In the data rows, the value 128 means zero.
A hidden rule labels the rows of this table. It goes by one to three of the table's principal directions, not those with the most spread.
[ 87  70 148 158  60 148 131  85 156 129 187 166 120 101 144 138 117 161 204 154 100 250 149 140 144 154 180  83 189 134 149  71 121  84  99 171 134 129 165 123 194  99 252 175 129] 0
[127 178 102  93 119  91 105 140 158 115 148 117 115 102 105 143 149  97 102 162 171  98 156 134 112 117  65 167 102 133 140 179  80 126 145 149 101 141 133 156 116 128 112 144 115] 1
[153 129 123 121 111  88 123 129 126 101 105 144 130  86 129 109 204 148 125 178 107 139 152 116  99 216 150 160 132  83 139 143 107 163 128 145  95 122 168 119 138  93 110 166 159] 2
[174 144  98 121 204 105 121 138  85  85 100 104 131 130  50 111 110 155 183 158 114  70 100 159  50 177 182 144 122 157  38 151 155 196  95 138 129 101 106 134  71 114 108  44  69] 1
[121 112 133 137 125 126 132 113 133 127 145 141 123 133 135 129 109 135 144 124 116 139 132 121 130 115 142 106 156 130 115 113 145 120 119 139 138 133 137 121 136 119 155 126 125] 2
[194 143  55 147 156 130 127 129 127 142 125 128 106 143 135  78 124 196 142 137 114 162 118  91 118  85 114 103 125 168 132 104 173  86 118 167 104  80 165 180  71 164 145 134 101] 1
[ 94 101 195  90 115 200 161  97 128 117 121  93 156 130 127 183  85 104 161  65 105 134 141 184 130 148 134 117 140 139 153 134 149 155 160 172 161 141  53  99 163 133 106  87 102] 2
[108 138  95  89  90 140 121  95 122 103  87 109 112 124 130 124 145 196  48  75 115  97 185 121 163  84  20 167  63 146 138 207  86 121 153 114  94 158 136 166 126 211  64 135 203] 3
[ 82 154 166 107 130 126 118 109 136 112 132 113 120 121 145 171 119 112 157 133 163 138 157 166 117 128 138 127 142  98 141 128 113 136 137 161 151 126 150 113 172 110 173 154 147] 2
[175 137 114 119 181 113 126 162 115 112 136 117 107 116 105 150 129 135 127  99 166  73  78 142 117 116 117 143  85 175 166 131 122 129 118 114 103 104 112 143 101 103  35 129  86] 0
[129 131 150 132 163 148 162 121  99 170  88 121 122 165 179 124 119  72 123 152 119 149 119 126 137 147 137  86 142  60 129  99 174 124 135 127 174 109 150 104  96 112 188 125 163] 1
[136 153  99 149 106 110  89 137 140 105 125 164 123 125  89  76 217 166 102 165 131 135 156  85 145 121  67 172 108 131 122 180  85 127 123 137  76 148 131 158 119 164 115 173 138] 1
[146 127 147 168 207 112 102 206  97 120 166 143 130 141  34 112 131 104 185 152 192  90  54 125 101 125 196 123 136 165  81  90 111 135  61 120 132 100  90 119 118  94 136  93  37] 1
[127 155 115 105 141  99  94 112 108  60 137 124  75  93 149 156 126 194 194  89 138 120 149 159  77 124 142 146 121 156 143 136 121 144 112 189 106  97 203 142 152 104 128 147 145] 2
[ 59 107 143  84   5 177 154  22 173 133 104 134 121 126 250 109 169 174  80  84  34 248 248 115 166 162  48 109 130  58 157 146 126 117 198 168 133 125 170 131 166 184 189 175 243] 2
[173 165 129 111 143 120 151 146 148 117  93  97 156 135 181 119 145  53 110 121 101 101 112 110 117 176 125 106 118  52 145  92 187 165 185 110 170  80 115  79  96  98  96 119 104] 2
[178 140  88 110 168 110 116 119 128 127 151 124 103 108 143 168  91 188 150 103 169 131 105 142 102  73 139 123 121 194 186 126 136  84 117 192  85 101 170 179 135 119  86 177  97] 1
[107 149 170 147 158 134 110 148  81 139 104 130 125 138 184 120 132 108 128 113 148 127 112  98 120 150 151 112 135  69 119 101 166 127 121 109 162  96 190 104 157  97 195 136 194] 3
[ 66  85 125 142  53 140 134  48 104 131 154 201  85 118 118  80 182 216 116 156  68 181 194 154 154 152  85 173 116 160  68 200  91 146  89  87  77 174 135 183 135 162 180 118 233] 2
[177 153 116 117 161 151 128 168 133 124  77  77 140 146 129  94 159 102 151 143 111 134 123 105  91 166 130 110 126  95 125  99 168 156 166 187 145  69 119 109  73 131 122  97  77] 2
[ 67 104 134  78  85 119 125  92 143 112 188 164 112 101 172 176  86 155 134  54 156 146 156 164 128  93 145 131 131 164 140 147  86 109 125 157 114 147 152 152 213 119 115 147 146] 2
[ 66 148 175  90 105 109 104 107  96 114  91 125 114 108 184 161 144  70 102 109 122  94 183 140  91 174 115 174 133  65 108 195  98 175 148 149 122 164 182 103 173  94 149 126 227] 2
[129  97 138 148 127 128  96 151 122 128 126 132 124 121 109 134 136 138 150 128 139 142 130  96 116 110 152 124 165 144 136 122 104 105 108 197  99 145 157 122 159 118 142 153 118] 3
[151 142 138  86 180 130 151 137 118 133 104  66 162 126 122 198  39  63 134 111 157  59  94 179  93 122 172 115 130 130 133 125 162 147 150 140 160 126  96 105 132 101  86  83  81] 3
[147 154 122 115 173 124 119 148 117 105 105 103 129 142  99 109 134 143 139 120 132  94 128 120  93 135 129 132 119 129  90 134 140 160 131 150 137  99 115 126  94 143 105  88  97] 2
[ 27 121 177 102  56 181 153  40 134 109  87 118 133 136 138 126 165 144 100 115  83 167 225 190 170 159  71 156 104  82 108 182  82 162 157 101 136 157  89 124 169 188 175 125 221] 2
[ 99 129 171 123 116  92 133 125 135 110 168 155 118 101 206 196  93 111 140  62 157  99 106 153 141 109 180 128 145 114 190  92 136 130 134  85 154 144 164  87 204  63  81 175 162] 3
[139 103 126 183  76 143 153 118 162 139 169 149 158 128 125  68 137 133 152 178  63 197 116 101 159 170 156  79 160 104  98  47 184 119 119  63 168  96 105 103 120 126 222 112 109] 3
[156 131  84 128 105 104 134 152 148 132 125 121 108 111 188 119 127 101  33  58 120  69 112  69 169  90  45 133  79 127 176 125 132  89 164  47 108 129 159 133 110 117  48 141 163] 2
[ 94 116 151 127 163 122 112 173  89 154 145 119  96 136  80 153  96  90  98 114 189  50 105 133 129  80 101 152 108 172  98 162  83 119  93  93 120 166 117 139 116 121 108  77 144] 2
[171 149 150 166 190 142 123 234 123 173 127 107 146 159 110 115 128  48 109 124 190  94  56  57 152  88 121  99 132 115 173  67 151  86 129 119 161 107 105  99  92 119 106 127  67] 1
[ 59 122 182 114  82 136  87 135 126 105 110 122 137 103 127 169 153 103 116 103 162 122 176 128 140 118 117 161 139 101 155 165  54 123 137 176 109 178 152 104 224 131 141 174 181] 3
[ 80 160 150  71 166 142 123 144  80 134  66  92 103 144 128 167 132  83  58 109 185  58 147 143 140 125  38 166  64  96 133 217  81 143 150 115 142 166 138 137 108 145  86 108 202] 0
[171 141 165 122 168 149 148 176 118 127  84  87 184 138 120 125 138  41 141 120 117  92  89 130  96 191 182 121 135  80 129  92 170 180 157 139 159  89  66  71 116 100  88  84  66] 2
[174  99  95 165 153 149 179 132 125 178 102 121 151 160  79  62 145 140  90 176 104 128  99 130 159 129 141 116 108 142  93  98 149 123 115  50 114 103  60 151  63 162 110  89 104] 2
[164 111  93 140 145  96 130 108 118 120 136 149 107 114 127 124 136 174 156 166 118 150 107 147 109 151 171 119 128 142 124 112 131 126  94 124 102 103 163 146 116  98 135 156 124] 1
[ 80 137 172 147 125 121  79 151 130 117 171 178 137 136 101 115 162 127 181 166 158 175 133  98 112 156 159 130 175 109  91 135 105 140 100 175 151 148 138 113 166 112 201 148 108] 1
[186 160 125 112 224 128 118 213  97 127  90  60 155 143  81 147  78  66 125  99 181  32  67 106  86 106 147 118 115 137 122 114 152 134 132 156 151  98 101 107  90 123  67  69  47] 3
[131 117 147 135 128 156 135 116 154 149 102  94 152 137 107 153 126 122 149 173 134 160 143 149 135 119 147 114 161 121 158 113 130 119 149 181 129 142 104 117 139 136 144 155 104] 2
[116 119 114 120 111 137 147  87 125  89 131 142 131 117  98  95 143 189 164 123  91 154 163 166 113 161 154 142 125 146  85 136 122 159 112 133 113 109 106 149 139 153 142  98 121] 2
[154  91 149 148 135 164 156 100 134 138 127 136 144 166  99 107 152 127 176 181  68 182 111 155 132 170 158  85 151 119  98  95 166 163 118 144 151 104  56 100  80 133 157 110  75] 2
[103 125 127 141 143 115 112 126 121 134 102 132 118 136 163 117 128 116 115  96 132 124 132 110 109 133 148 140 136 113 109 134 111 124 131 119 111 130 166 131 146 104 134 133 150] 0
[128 174 155  87 133 174 153 131 134 124 115  93 147 134 124 152 131 105  68  75 153  85 137 134 174 103  20 146  69 125 192 166 136 124 177 109 147 129  60 135 115 179  55 124 132] 2
[ 82 142 124  96  81 132 111  95 150 106 119 105 105 113 134 136 132 163 151 135 110 171 210 136 104 133  95 145 147 124 125 163  93 132 148 206 125 149 169 140 136 162 175 129 159] 2
[127 107 158 116 123 151 147 127 113  98 122 118 150 105 124 154 116  93 135  73 118  94 112 158 132 157 146 134 115 130 146 125 134 147 135 115 126 124  89 103 172 100  90 107 115] 2
[147 166 137  95 129 137 143 128 147 110 115  94 142 137 163 124 144  58 162 162  97 128 135 157  95 188 133 100 128  63 104 100 193 192 179 148 181  71 107  86  94  98 158  89  97] 2
[148 128  92 167 110 102  79 115 130 150 170 187  97 125 105 104 165 207 162 220 141 201 146  95 127  83 122 131 167 168 131 147 111  80  77 206  75 151 192 181 125 150 204 206 143] 3
[136 149 136 123 143  50  92 163 117 117 173 180 113  89 141 157 154  99 121 153 185  80 100 117 102 144 157 163 132 118 138 151 102 142 103 115 104 148 179 123 165  51  94 175 146] 3
[ 34 123 144  80  61  90 113 116 173 130 211 185 125 113 206 171  93 112 107  85 172 157 154 122 148 106 137 118 147 106 126 135  85 110 146 113 171 172 173 121 213 106 142 161 161] 2
[159 166 128 102 184 129 101 174 125 103 120 101 131 158  65 114 150 136 147 152 157 101 126 100  99 115  96 114 122 127  95 141 135 154 128 204 154 101  99 119  72 166 109 101  62] 3
[133 114 118 172 104 124 107 138 144 142 166 165 116 122 107  91 165 153 157 168 125 178 129 102 132 121 137 131 155 155 126 110 116 104 101 147  95 128 139 149 130 124 174 153 111] 1
[ 94 130 124  72  84 187 155  82 157 112  77  89 171 135 151 145 120 176  69  45 120 156 182 144 179 102  70 132  83 117 181 160 100 107 190 143 133 136  89 144 174 224  68 155 150] 2
[174 154  93 127 181 101 122 152 119 154 107  88 130 121 120 156  69  90 123 146 159  77  99 129  86 101 148 136 138 151 135 134 145 109 129 146 112 133 153 145 100 104 112 112  99] 1
[155  99 103 165  80 113 158 159 214 169 170 142 189 124 157 114 111  68 123 161 127 206  87  85 176 129 196  62 173  88 182  11 132  61 147  94 163 112 116  89 155 106 157 187  46] 1
[117 121 128 109 124  99 124 119 129 123 161 151 115 103 145 158 113 116 131 117 147 126 124 142 110 138 145 136 132 137 138 140 102 121 114 135 113 137 153 136 156  89 122 145 130] 0
[160 135  97 133 159 120 114 140 111 146 134 146 110 151 135 120 129 130 119 150 139 118  90 113 131 105 105 114 108 143 116 140 153 120 118 119 127 120 139 148  84 124 121 131 121] 2
[135 149 158 131 149  61  91 182 115 124 166 158 132  83 127 178 130  52 153 174 196  85  91 123  88 158 193 153 164 104 150 130 109 137 103 148 122 156 177  99 181  30 131 167 120] 3
[105 163 122  98 110 141 135 140 146 135 141 113 125 125 100 112 136 106  60  96 142  94 157 110 147 114  18 170  78 150 131 188  88 121 154  95 120 150  80 162  92 177  85  87 128] 0
[142  71  84 173  90 149 136  97 136 158 167 164 111 128  75  93 122 210 146 172  96 199 134 120 163  87 118 113 146 206 121 123 115  70  80 137  84 153 120 182 109 173 177 138 117] 2
[167 175 129  97 152  96 136 158 150 107 126 105 144 126 155 145 129  58  99 120 126  61  98 111 114 164  98 124 105  81 140 126 171 173 175  88 175 111 106  85  83  89  56 108  96] 1
Here are more rows. What is the label of each one?
[145 154 129 140 145 114 120 155 107 110 109 131 129 118 138 108 154 122 115 108 137  94 120 102 125 136 127 145 115 106 137 123 138 135 128 109 121 110 150 121 135 118 111 134 148]: 3
[120  73 109 129 119 157 139  55 104  87 136 138 104 102  93 136  94 222 232 119  81 198 155 196  90 152 193 118 158 198 105 130 123 124  79 212  87 115 145 167 161 127 192 113 108]: 0
[123 105 121 129 121 138 150  95 101 134 139 173 124 167  87  77 162 181 113 171  76 143 125 146 150 157 108 126  98 135  43 160 135 177  94  61 147 134  68 138  62 181 128  79 148]: 3
[ 49 150 176  72  71 118 112  68 156  86 134 125  94  86 255 209 110  93 163  51 135 194 200 148 109 149 134 100 162  40 211 105 121 107 179 220 154 106 255  91 247  58 211 223 211]: 0
[130 126 130 117 162 136 146 144 148 158 159 113 141 169 116 134  77  80 123 134 149 127  91 125 136 102 127  70 130 125  95  90 149 113 127 110 185 103  82 114  87 134 149  90  61]: 1
[ 75 130 154 106  73 132 124  86 129  97 120 146 131 118 158 137 157 137  84  99 111 120 176 136 166 133  77 147 104  89 125 171 106 146 148  96 130 156 132 116 179 148 128 154 208]: 3
[186  98  85 172 169 131 145 117 114 147 107 124 107 152 122  84 120 183 167 155  87 166 103 116 110 124 174  88 150 153 107  74 173 110  98 142 114  83 151 145  68 129 158 118 101]: 2
[112  96 131 170  91 118 117 131 145 154 169 168 113 107 138 119 139 137 164 162 128 203 132 106 132 136 168 122 178 139 154  94 102  83  99 153 106 144 174 136 159  98 196 174 131]: 0
[147 120  85 125 125 105 106 120 128 122 113 149 127 134  87 106 174 179 101 191 121 132 128 115 132 146  99 146 102 135  95 181 101 143 117 117 102 152 128 152  93 150 100 147 135]: 1
[  9 154 180 106  37 179 129  55 157 131  70 102 131 140 255 109 155  28 125 102  63 225 248 132 120 193  93 118 161   0 108 134 121 140 205 180 162 114 185  93 189 127 255 135 226]: 0
[194 112  91 164 172 122 139 157 121 145 138 133 127 131  87 114 130 124 122 143 139 107  51 129 140 121 135 123  94 177 146 104 133 105 100  71  96 102  90 149  82 107  79 129  66]: 0
[166 128 117 118 204 157 139 128  81 139  93  84 120 133 110 160  62 144 146  75 149  79  92 166  91  95 148 139 111 198 143 145 156 119 119 159  98 112 113 165 111 127  76  86  99]: 0
[150 153 145 119 190 109  97 144  82 104  78 128 115 139 103 131 178 186 110 128 160  74 132 110 109 120 113 165 110 123 130 181 117 161 116 165 102 136 148 132 118 144  53 157 165]: 3
[180 147 125 171 195 121  90 213 117 187 136 129 143 152  83 120 137  80 121 184 206 112  58  76 124  80 141 121 140 148 146 110 128  81 102 156 109 123 122 142 102 117 132 156  66]: 1
[116 125 131 131 103 127 120 128 141 103 134 132 111 100 156 129 143 113 164 103 119 154 151 123 112 147 138 133 149 121 157 113 117 119 137 174 109 118 166 123 162  93 153 147 126]: 0
[174 110  91 216 115 115 111 166 159 181 156 152 115 115 121  93 147 155 132 174 144 182  98  61 159  77 138 124 165 172 199  71 122  37 104 127  75 138 172 160 121 118 154 202 108]: 1
[116 160 157 134 138 121 127 130 137 128 110 122 150 139 117 131 151 106 127 174 146 119 142 135 135 137 134 137 143  82 126 131 134 153 142 122 153 142 113 104 135 130 141 147 138]: 3
[ 99 111 119 117 129 118 109 119 125 134 165 149 103 138 107 141 105 155 153 156 143 147 129 140 116 117 130 119 138 161  86 152 109 127 102 146 138 152 140 147 115 128 159 112 121]: 2
[171 129 100 132 161 142 155 127 116 100 110  99 152 134  87 108  92 155 150 115 103  96 103 144 119 131 154 109 116 150  94 104 178 146 123 104 146  94  87 127 101 146 110  70  78]: 3
[177 121 108 150 154 154 180 127 135 134 126 114 151 150 125  93 105 124 150 124  90 133  84 143 140 142 163  86 121 131 116  60 202 137 135  72 162  72  72 117  82 129 122  81  70]: 2
[130 136 142 123 130  98 132 160 113  97 130 120 154  89 100 161 108  81 115 115 154  62 104 137 131 148 155 149 119 113 145 127 107 136 114  82 137 149 123  95 169  97  95 123 126]: 3
[107 120 144  97  97 162 129  94 146  91 100  95 128 124 157 148 132 134 139  72  98 144 173 147 127 128 103 119 125 115 150 133 125 139 168 185 125 116 124 112 160 142 121 136 134]: 2
[136 150 123 107 143 141 160 127 113 165 118 142 111 168 214 120 121  60  69  92 115 106 105 113 161 112  65 104  91  86 140 133 180 129 163  76 166 114 125 122  74 125 105 112 164]: 1
[132 171  88  70 165 109  79 181  90 122  75  85 114 136  76 147 129 147  13  92 201  17 141  82 134  50   1 186  43 159 128 245  49 110 135 140  93 177 142 171  91 212  14 119 168]: 3
[135 152 128 137 137 123 118 137 142 143  98 112 153 134  88 112 167 118 120 208 144 135 145 125 120 150 129 149 138 101 116 147 115 142 138 141 120 140 114 132 116 139 145 143 121]: 2
[146  87 111 167  92 160 152 106 147 165 152 154 153 140  67  84 149 130 127 193  84 181 122 135 161 137 120 121 135 161 104 128 125 113 106 105 102 143  52 152  99 161 165 115  89]: 1
[165 146  97 129 192 116 135 135 106 117 101 104 123 152  96 110 109 173 149 165 135 112 110 128 110 124 150  97 124 123  86 107 168 139 110 127 160  91 142 132  75 144 143 101 109]: 3
[ 68 140 130 107  81 117 125  73 122 138 115 154  94 136 140 107 184 145  94 194  98 152 198 155 132 169  67 171 108  93  75 208  91 172 133  99 121 169 146 150  99 151 171 123 227]: 2
[142 107 108 118 123 140 127 103 113  74 127 128 112 106  84 117 146 199 197 123  85 156 139 170  88 179 154 145 118 175 108 143 116 164 105 171  99 106 116 146 116 133 118 100  95]: 0
[163 139 109 157 159  79 109 180 145 154 169 133 137 114 133 166  72  58 141 147 183  89  56 115 113  92 184 120 156 149 154  91 139  94 116 104 129 142 149 117 138  58 116 146  69]: 1
